In the rows, zero is written as 128.
Each named turn below is shown by a few rows before and after it. Which turns, in which order, take the first row of each later pair to the second? The first pair is answered.
K:
[109 131 141 105 112 107 122 115 158 123 106 133 142 169 115 148  96 111
 164 142 146 133 132 113 117 150 129 139 132 140  95 132 136 116 135 127
 124 139 122 121  87 134 159 108 126 143 112 128 142 133 136 142 112 134
 117 117 131 130]  ->  [101 130 150 129 111 114 120 108 162 126 101 133 135 172 120 165 108 105
 150 143 146 122 127 122 121 145 134 136 122 133  99 131 127 112 133 129
 118 137 120 110  94 144 155 107 123 146 119 114 133 144 139 126 111 136
 109 122 145 125]
[162 156 128 113 100 111 163 149 133 106 105 107 143 100 107  58 142 157
 142 111 137 165 143 140 131 110 151 119 128  95 115 132 164 101 156 162
 153  73 144 148 123 100 127 124 150 135 144 104 171 108 125 148 145 173
 136 135 123 134]  ->  [128 163 129 174 102 101 149 149 153 130 100 104 149 131 147 112 147 184
 112 136 144 163  97 141 172 101 132 110 112  99 118 159 162  88 160 135
 148  90 149 143 156 119 128 112 159 146 139  78 125 134 128 123 126 160
 143 133 114 138]
[133 129 126 160 108 117 109 149 115 132 134 141 121 125 144 121 140 158
 121 129  95 109 140 106 140 115 132 145 151 131 134 131 111 126 109 110
 132 139 132 133 174  94 107 164 132 122 167 123 144 117 113 137 138 120
 127  96 128 141]  ->  [141 129 128 160 105 119 113 147 116 127 132 142 119 117 139 113 143 152
 125 126  94 108 153 108 133 115 137 146 154 131 136 124 110 131 110 117
 135 135 132 134 170  97 107 168 131 122 171 129 155 115 116 138 142 124
 122  96 130 139]
N:
[127 126 113 118 146 107 126 138 127 129 149 132 152 139 132 129 130 154
 148 131  91 150 139 114 127 131 121 125 141 126 136 113 129 130 141 121
 125 149 159 166 143 124 128 116 139 140 116 145 109  95 123 145 116 106
 141 140  94 132]  ->  [126 130 119 123 148 115 131 141 122 122 151 128 159 132 136 132 138 154
 142 127  82 150 146 120 126 127 128 123 140 119 141 108 128 132 139 129
 121 145 159 161 150 121 122 116 134 140 118 137 102 102 131 141 123 112
 132 144  99 126]
[156 118 140 167 107 111 143 139 140 105 124 177 136 130 139 139 108 164
 130 121 158 146 115 155 152 166 135 162 123 142 141 151 126 126 127 126
 114  96  93 138 117 168 105 109 145 140 132 138 117 159 158 110 118 143
 119 142 151 128]  ->  [160 110 133 159 109 103 132 135 147 114 123 178 117 137 128 139  99 156
 133 129 166 148 103 152 147 172 132 164 115 151 137 155 121 130 133 112
 116 100  91 145 111 174 112 119 152 140 126 147 125 143 144 121 110 133
 130 146 144 134]
[123 129 106  94 128 119 110 147 149 112  42 125 106 160 117 115 109  81
 143 137 170 176 126 141 163 144 127 151  98 147 115 152 147 113 156 144
 125 109  98 113 117 127 144 120 147 151 130 108 159 172 127 134 116 159
  87 108 140 135]  ->  [133 119 106  99 140 115 101 138 138 114  37 125  79 156 103 121 134  63
 142 130 147 169 132 151 148 137 138 153  88 138 124 123 119 131 162 136
 120 110 102 120 124 139 133 133 153 153 150 116 166 157 104 130 103 143
  88 122 143 134]
B:
[112 132 130 147 146 125  96 101 154 151 104 154 111 172 131 164 134 109
 103 144 119 125  95 139 162 138 118 114  96 151 127 148 113 107 128 144
 131 139 134 127 132 145 122 124 114 166 115 116 116 131 120 107 111  88
 117 147 129 116]  ->  [138 125 127 131 165 132 104 112 109 133 127 157 119 144 118 136 161 120
 105 113  68 142 135 139 135 127 124 112 111 131 141  95 101 131 137 155
 132 128 158 147 145 133 102 126 108 159 139 143 113 112 108 111 114  83
 124 161 116 114]
[128 135 119  95 127 120 129 125 138 129 135 137 161 148 120 110  91 132
 141 139 115 152 129 106 136 149 130 126 130 128 141 140 136 107 115 137
 132 135 135 143 117 109 134 115 125 143 115 136 123 115 127 145 140 128
 127 116 127 116]  ->  [144 130 125  96 131 129 139 141 110 124 149 131 158 120 119  97 101 147
 130 121 109 151 142 107 120 141 129 122 136 122 145 126 136 125 118 135
 134 122 134 143 124 111 122 121 123 128 128 146 124 110 118 145 144 134
 129 116 119 121]
[137 106 122 129 146 133 140 149  98 135 157 104 116  95 124 112 137 152
 126 117 126 132 137 130 105 114 116 134 124 121 134 106 129 157 135 125
 131 122 139 134 149 125 122 130 131 104 138 152 126 122 118 134 125 119
 139 122 111 133]  ->  [117 111 125 145 128 134 136 144 133 149 139 101 102 108 140 135 112 146
 117 134 175 118 104 128 125 121 107 133 113 140 120 148 141 138 129 115
 131 123 113 111 141 133 139 130 136 105 120 133 124 140 127 128 120 129
 132 103 123 137]
[180 168 120 125 120 112  85 110 141 127 105 146  79 147 113 150 152 106
 103 125 130 119 141 123 125 135 116 114 107 153 115 132  90 153 113 136
 139 147 116 158 129 141 127 146 115 149 121 152 157  98 125 101 143 114
 115  90 123  97]  ->  [187 164 122 126 124 114  87 117 125 125 113 143  75 134 114 141 157 112
  98 116 123 120 153 124 120 131 119 115 110 151 120 122  89 161 115 132
 138 143 121 156 131 143 120 149 115 142 133 157 161  93 118 101 145 116
 117  91 118  98]
F:
[122 124 116 129 133 145 133 161  97 113 164 140 136 138 144  93 120 159
 117 120 135 128 126 110 126 105 112 131 156 113 139 113 131 123 137 133
 148 125 173 159 150 107 136 106 115 111 134 119 116 141 110 136 137 105
 135 135  92 148]  ->  [123 125 114 117 132 142 131 160 103 115 164 140 132 141 142  90 114 155
 123 123 137 129 130 111 125 111 113 134 156 115 136 115 126 124 134 136
 147 129 176 164 144 108 138 111 116 114 128 124 123 135 108 138 136 103
 137 135  91 149]
[116 118 112 113 117 108 137 113 143 118 150 138 133 137 120 114 125 109
 135 141 142 134 151 116 114 127 136 116 114 143 134 137 111 141 133 133
 126 133 124 139 122  99 142 124 119 141 130 145 151 114 123 128 116 113
 141 139 124 120]  ->  [118 119 118 110 109 115 142 116 145 115 149 136 134 128 122 111 121 109
 131 139 151 130 152 116 112 127 134 116 114 143 134 143 117 142 131 140
 126 125 115 128 116  97 145 128 118 138 132 138 157 122 128 126 125 119
 138 134 128 123]
[140 110 131 117 110 120 128 154 120 129 153 123 108 119 151 125 113 143
 129 112 167 103  92 110 137 136 108 144 142 157 123 136 155 142 129 118
 140 135 132 125 110 116 171 146 129 116 115 126 126 128 132 139 128 140
 133 119  96 153]  ->  [140 114 137 126 108 125 131 156 117 129 156 122 110 117 159 130 116 150
 123 112 165  99  91 111 138 131 104 145 139 154 127 137 153 144 128 120
 135 128 127 121 116 118 170 144 129 116 118 116 119 137 135 134 133 145
 131 118 102 156]
[127 133 138 103  85 139 129 121 138 118 112 127 129 111 152 134 120 108
 128 181 181 112 101 139 140 137 138 161 121 174 146 151 155 106 121 115
 113 136  86 128 100 156 144 152 122 120 113  99 138 118 130 140 162 128
 133 148 140 155]  ->  [124 139 146 120  85 144 134 123 130 119 112 124 132 104 162 148 132 114
 115 177 178 109 102 147 150 129 136 161 120 169 153 151 153 108 116 114
 110 134  90 121 111 160 138 151 122 113 119  91 125 133 133 129 163 131
 127 146 145 156]
Pairs:
Each pair is two turns apart.
[133 121 134 142 138 128 147 129 116 129 127 114 108 119 141 131 156 117
 107 135 127 126 130 124 130 113 133 139 135 122 117 115  96 145 148 111
 119 115 118 133 132 132 123 135 127 103 140 124 131 125 118 134 118 124
 125 116 132 115]  ->  [125 119 135 145 134 127 140 122 130 136 122 112 104 128 144 139 145 112
 106 146 141 123 122 126 138 116 129 141 130 128 109 128 102 136 146 100
 120 121 112 128 129 136 129 134 131 110 135 121 135 127 116 137 114 120
 124 112 135 117]
F then B
[138 121 140 127 127 101  99 119 139 108 121 142 136 112 141 130 137 124
 111 110 149 142 146 127 135 145 139 120 112 129 133 115 104 130 107 135
 111 123 158 126 134 141 128 118 116 132 115  86 136 170 135 137 144 124
 127 115 126 121]  ->  [136 119 140 111 124 102 101 121 144 108 119 143 132 112 134 121 122 119
 118 112 161 142 144 123 133 150 135 119 117 135 127 124 114 130 107 136
 114 123 153 128 123 138 135 121 117 131 109  89 145 164 138 147 144 126
 130 109 125 125]
N then K
[131 120 130 131 131 111 128 114 141 130 117 135 114 156 126 137 127 126
 127 134 114 120 124 116 126 130 122 124 128 149 127 111 119 118 120 119
 139 143 133 123 129 121 136 136 134 132 124 117 137 113 126 134 109 116
 131 131 129 120]  ->  [136 123 141 139 133 126 149 127 117 118 131 134 137 139 134 129 139 144
 119 119 103 125 141 119 121 123 123 120 139 135 138 100 127 123 116 134
 138 128 138 121 137 114 124 133 123 127 136 113 122 128 140 131 125 132
 122 129 131 115]
B then N
[142 113 123 143 139 125 116 144 105 143 138 119 108 115 147 139 130 159
 109 125 132 129 123 121 138 109 116 120 128 132 122 125 138 140 151 109
 136 114 132 140 140 147 114 131 144 103 138 147 110 123 107 124 115 125
 145 112  99 157]  ->  [122 128 110 133 145 109 100 116 140 148 120 135 129 165 142 152 125 138
 127 144 116 143 107 118 150 117 117 121 122 137 121 131 131 118 150 116
 132 143 146 160 138 136 121 111 135 145 122 135 111 122 111 124 104 108
 148 128 107 141]
B then B
[122 147 145 164 134 138 126 121 140 136 143 116 117 164 150 164 133 114
 146 126 134 135  98 149 166 144 125  90 106 137 136 128 114 105 121 137
 141 142 120 156 163 111 144 127 118 146 126 124 120 145 119 103 128 131
 110 129 124 127]  ->  [124 147 136 150 138 127 120 116 148 141 144 118 113 166 147 157 124 109
 156 130 139 139  95 143 162 147 122  94 103 143 133 128 114 110 124 131
 143 146 119 165 157 111 148 129 125 147 120 134 130 134 111 115 123 124
 118 128 116 132]
N then F
[132 147  99 120 144 125 128 140 139 146 132 138 116 147 138 186 140 152
 142 110 102 136 123 109 144 108 121 148  99 130 126 142 103 104 119 136
 144 148 172 144 132 132 151  90 170 110 131 143  85 113 137 103 111  94
 159 135  72 142]  ->  [140 140 112 132 135 141 139 155 125 152 138 124  99 119 149 180 133 163
 126 103 130 122 119 110 143 104 117 147  97 132 123 156 111 113 121 126
 150 132 151 123 134 141 149 106 177  82 133 144  84 121 138 102 119 110
 155 118  73 156]
B then B
[158 129 134 125 120 133 121  92 132 129 124 111 116 133 113 101 132  78
 144 130 139 116 138 124 122 143 145 142  99 147 112 114 106 143 131 116
 114 129  91 141 113 145 132 147 137 130 126 142 177 107 130 136 117 119
 137 118 137 138]  ->  [154 134 152 143 108 150 135 100 120 128 122 106 121 121 126 109 137  86
 124 122 151 105 141 132 128 140 149 139 101 143 113 126 116 138 123 125
 112 115  78 118 118 148 129 150 131 121 131 127 166 130 145 127 129 139
 123 107 150 135]
F then F
[136 114 116 115 131 130 129 142 120 121 132 128 153 125 124 120 133 133
 128 124 115 137 144 113 120 133 127 131 156 113 150 119 120 120 123 138
 129 124 147 130 135 121 127 114 116 108 131 140 131 129 134 130 145 142
 132 122 111 115]  ->  [123 113 107 129 128 119 119 139 138 138 126 126 148 139 134 137 117 146
 124 136 135 133 112 107 143 132 114 131 147 125 140 143 123 112 127 121
 130 133 146 129 137 126 133 115 126 112 123 136 122 133 129 127 133 133
 135 113 100 125]
K then N
[121 149 104 101 142 115 142 131 151 109 147 143 182 141 120 109 121 142
 171 138 120 148 139 125 130 127 124 127 148 132 137 133 152 116 130 141
 128 135 153 157 125 100 134 102 119 146 110 128 115 123 149 145 139 135
 140 125 101 120]  ->  [128 135 124 120 127 133 160 152 133 123 156 122 156 105 138 108 108 161
 143 127 172 119 131 124 131 121 114 126 145 142 127 160 167 127 127 129
 132 112 122 121 123 113 136 123 131 109 113 126 112 142 149 144 150 156
 135  96  98 143]
B then B
[141 117 144  82 133 134 121 116 149 105 125 117 141 116 121 116 105 103
 139 132 153 145 141 120 113 151 143 156 127 145 123 121 137 120 152 132
  99 151 125 152 130 114 135 132 129 136 137 149 176 115 126 146 129 133
 130  98 134 125]  ->  [154 107 163 104 127 148 131 122 130 107 130 110 122  90 124 121 123 106
 117 122 157 126 144 130 106 143 146 153 122 139 127 115 131 134 153 129
  95 133 115 133 139 126 124 144 132 118 153 145 174 124 124 139 131 142
 120  92 141 129]
N then B
[177 120 136 122 133 144 163 143  99 106 155 133 139  88 120  90 136 147
 127  92 127 131 140 117 111 120 147 119 143 126 154 116 142 147 120 121
 135 122 110 128 122 146 118 143 134 106 152 157 146 117 132 140 139 141
 123 123 125 129]  ->  [166 126 132 123 125 146 171 148 109 111 159 133 157  91 133  89 113 163
 127  97 146 135 130 109 120 120 133 122 151 135 146 140 161 133 119 123
 140 122 107 122 121 139 126 135 131 104 139 151 135 125 140 143 145 152
 124 110 119 134]
F then N
[128 149 147 166 140 150 126 152 111 136 121 121 139 118 123 156 103 112
 102 111  81 125 132 139 122 114 160 138 106 125 155 123 124 146 109 136
 130 122 121 129 139 128 114 137 145  95 132 105 100 145 149 155 125 135
 133 115 145 107]  ->  [128 147 143 176 143 145 121 150 111 143 122 119 130 119 129 160 101 115
  98 115  86 122 122 136 127 109 157 136 100 132 155 129 121 149 113 122
 131 121 117 130 139 134 111 143 152  92 128 108  98 143 145 157 121 128
 137 117 140 114]
F then B
[134 146 125 124 136 117 129 134 121 117 141 150 166 132 132 112 140 139
 138 123  88 147 139 137 127 129 130 133 146 117 150 101 129 121 135 157
 133 134 149 157 143 104 113 111 115 150 134 117 110 128 142 130 133 123
 136 138 127 122]  ->  [125 140 144 150 110 128 140 139 133 140 135 135 142 114 158 130 112 144
 111 129 164 108 108 137 143 133 116 130 134 137 137 160 153 119 136 136
 136 121 107 112 135 122 129 126 124 123 122 101 109 155 151 125 136 147
 124 102 133 140]
B then B
[132 124 149 132 127 122 123 137 122 116 107 118 118  98 145 134 124 131
 138 137 149 116 132 138 119 144 124 133 132 135 110 141 130 140 107 110
 134 136 113 132 126 121 133 145 130 132 118 129 128 148 114 142 124 127
 126 122 126 124]  ->  [131 133 138 119 138 115 117 130 122 113 110 126 131 113 135 131 132 122
 150 138 117 132 141 140 116 144 129 136 133 126 116 120 120 136 112 119
 134 143 134 151 128 110 127 138 123 148 120 132 133 137 110 147 120 118
 132 138 124 111]
B then B
[141 115 152  78 128 118 140 145 135 121 135 122 134  85  88  76 100 123
 162 107 131 143 113 119  94 111 118 128 145 141 116  99 120 128 121 161
 136 117 115 137  96 100 116 111 117 119 115 139 138 111 115 142 142 148
 154 147 122 122]  ->  [135 125 172 111 120 137 161 155 124 120 133 119 145  67 113  90 112 136
 137  97 144 132 114 130 101 100 120 120 144 133 122 109 126 124 113 171
 135 100 104 110 109 106 107 110 110 106 125 117 122 146 132 123 154 166
 139 140 138 118]
F then F
[130 124 134 145 131 117 127 123 136 141 130 129 107 131 130 151 140 120
 124 138 122 123 112 129 135 120 135 126 114 128 129 123 115 124 129 119
 119 122 124 129 131 145 135 140 139 133 136 125 135 129 123 111 118 116
 128 128 136 121]  ->  [127 124 127 137 132 107 125 126 137 142 132 127 114 136 137 147 131 135
 127 141 129 127 107 118 140 121 128 128 119 133 125 128 122 123 134 115
 125 128 130 139 130 141 140 134 142 129 129 130 131 121 122 119 116 114
 136 124 124 126]
K then K
